[[ 71.9  41.1  45.3  26.1  -7.4]
 [-14.4  41.1  45.3  36.5  -7.4]
 [-10.7  41.1  45.3  36.5  -7.4]
 [ 76.6  41.1  45.3  29.2  -7.4]
 [ -5.2  41.1  45.3  36.5  -7.4]
 [ 44.6  41.1  45.3  36.5  -7.4]
 [ -5.2  41.1  45.3  36.5  -7.4]]
->
[[ 71.9  41.1  45.3  26.1  -7.4]
 [-10.7  41.1  45.3  36.5  -7.4]
 [ -5.2  41.1  45.3  36.5  -7.4]
 [ -5.2  41.1  45.3  36.5  -7.4]]

[[-71.0  81.3]
 [ 66.3  84.6]]
->
[[-71.0  81.3]]

[[ 59.9  -5.5  19.1   3.8]
 [-13.0  -9.7 -17.8  75.4]
 [-17.5 -18.4  -9.5 -71.1]
 [ -1.7   8.9  41.1  -0.8]
 [ 14.2 -11.4 -28.2  15.5]
 [-45.0 -12.5  -6.5  -8.9]
 [ 46.4  -7.7  25.4  48.6]]
->
[[ 59.9  -5.5  19.1   3.8]
 [-17.5 -18.4  -9.5 -71.1]
 [ 14.2 -11.4 -28.2  15.5]
 [ 46.4  -7.7  25.4  48.6]]

[[-33.5  15.0  -2.2  10.8  52.3  42.6]
 [-14.3  15.0  -2.2  10.8  14.7  14.9]
 [-36.0  15.0   9.3  10.8  60.0  42.6]]
->
[[-33.5  15.0  -2.2  10.8  52.3  42.6]
 [-36.0  15.0   9.3  10.8  60.0  42.6]]

[[  6.7 -43.3   5.6 -81.9   9.3  -7.8 -21.7]
 [-25.3  -5.3  62.8 -31.9  -3.2 -32.5  21.9]
 [ 21.4  -6.0  53.5  36.1   1.0  18.1   1.5]
 [ -6.2  17.4 -58.8  16.1  33.7  36.7  -3.0]]
->
[[  6.7 -43.3   5.6 -81.9   9.3  -7.8 -21.7]
 [ 21.4  -6.0  53.5  36.1   1.0  18.1   1.5]]

[[ -8.5  22.9]
 [ 71.1 -43.6]
 [ 13.7  48.0]
 [-35.1  11.9]
 [-34.4  11.4]
 [-26.9   7.4]
 [ -2.9  -2.7]]
->
[[ -8.5  22.9]
 [ 13.7  48.0]
 [-34.4  11.4]
 [ -2.9  -2.7]]

[[  6.8 -24.3  83.0   0.1 -45.7   2.2]
 [-22.7 -22.9  27.3  -7.4 -27.5 -16.4]
 [ 14.9 -79.9  28.8 -57.4  -8.1   0.8]
 [-40.8 -39.5  30.2 -17.2 -36.8 -31.0]
 [-54.1   3.6 -26.6   1.6 -14.3 -33.1]
 [ 10.6 -68.9  25.4 -49.8  -8.1   0.1]]
->
[[  6.8 -24.3  83.0   0.1 -45.7   2.2]
 [ 14.9 -79.9  28.8 -57.4  -8.1   0.8]
 [-54.1   3.6 -26.6   1.6 -14.3 -33.1]]

[[-27.4  23.2  11.4 -26.5 -22.8 -33.6 -11.9  36.8  -9.5  50.4 -15.9  21.8
  -42.4  46.0  28.4]
 [-12.2 -26.9 -18.7  49.0  15.3  46.0  -7.0 -14.4 -36.2 -42.0 -35.5  24.8
   36.5 -48.6 -10.2]
 [-25.2  27.1 -19.8  20.8   0.8   6.5  13.6  42.7 -13.0  33.0 -26.3  52.9
  -21.2   3.8  24.0]
 [ 24.7  30.2 -40.1  42.3  38.3  33.0  38.0  34.5  23.5   9.1  19.8   3.2
   17.9 -37.6 -24.5]
 [ -1.6  57.2 -36.8  23.8  17.4   7.5  32.3  63.0  21.9  59.4   6.1  37.2
  -22.0  -1.9   3.1]
 [-39.8 -58.9  32.4   8.3 -23.6   6.4 -37.4 -59.9 -51.3 -60.2 -44.8  16.9
   17.9  -8.5  19.3]]
->
[[-27.4  23.2  11.4 -26.5 -22.8 -33.6 -11.9  36.8  -9.5  50.4 -15.9  21.8
  -42.4  46.0  28.4]
 [-25.2  27.1 -19.8  20.8   0.8   6.5  13.6  42.7 -13.0  33.0 -26.3  52.9
  -21.2   3.8  24.0]
 [ -1.6  57.2 -36.8  23.8  17.4   7.5  32.3  63.0  21.9  59.4   6.1  37.2
  -22.0  -1.9   3.1]]

[[-45.0  12.0   6.4  11.0 -70.9 -14.0   2.5]
 [-19.6   0.4  11.3   9.9  -9.6   8.5  -5.2]
 [  2.0   1.9  10.3  19.1  25.0  -2.2 -62.6]
 [  2.7  -7.5 -19.0  -0.8   1.2 -23.9  -5.3]
 [ 25.8  13.6   8.3  38.7  18.1  45.5  -1.8]
 [  4.8  -5.2  -8.9  -0.6   4.7 -21.2  -3.6]
 [ 12.6   3.5  20.8   7.6   9.1  11.8  25.0]
 [  4.7  14.6 -20.1  -1.8  39.9  28.2  -6.0]
 [ 13.0   2.9  20.7   6.9   9.2  12.4  24.6]]
->
[[-45.0  12.0   6.4  11.0 -70.9 -14.0   2.5]
 [  2.0   1.9  10.3  19.1  25.0  -2.2 -62.6]
 [ 25.8  13.6   8.3  38.7  18.1  45.5  -1.8]
 [ 12.6   3.5  20.8   7.6   9.1  11.8  25.0]
 [ 13.0   2.9  20.7   6.9   9.2  12.4  24.6]]
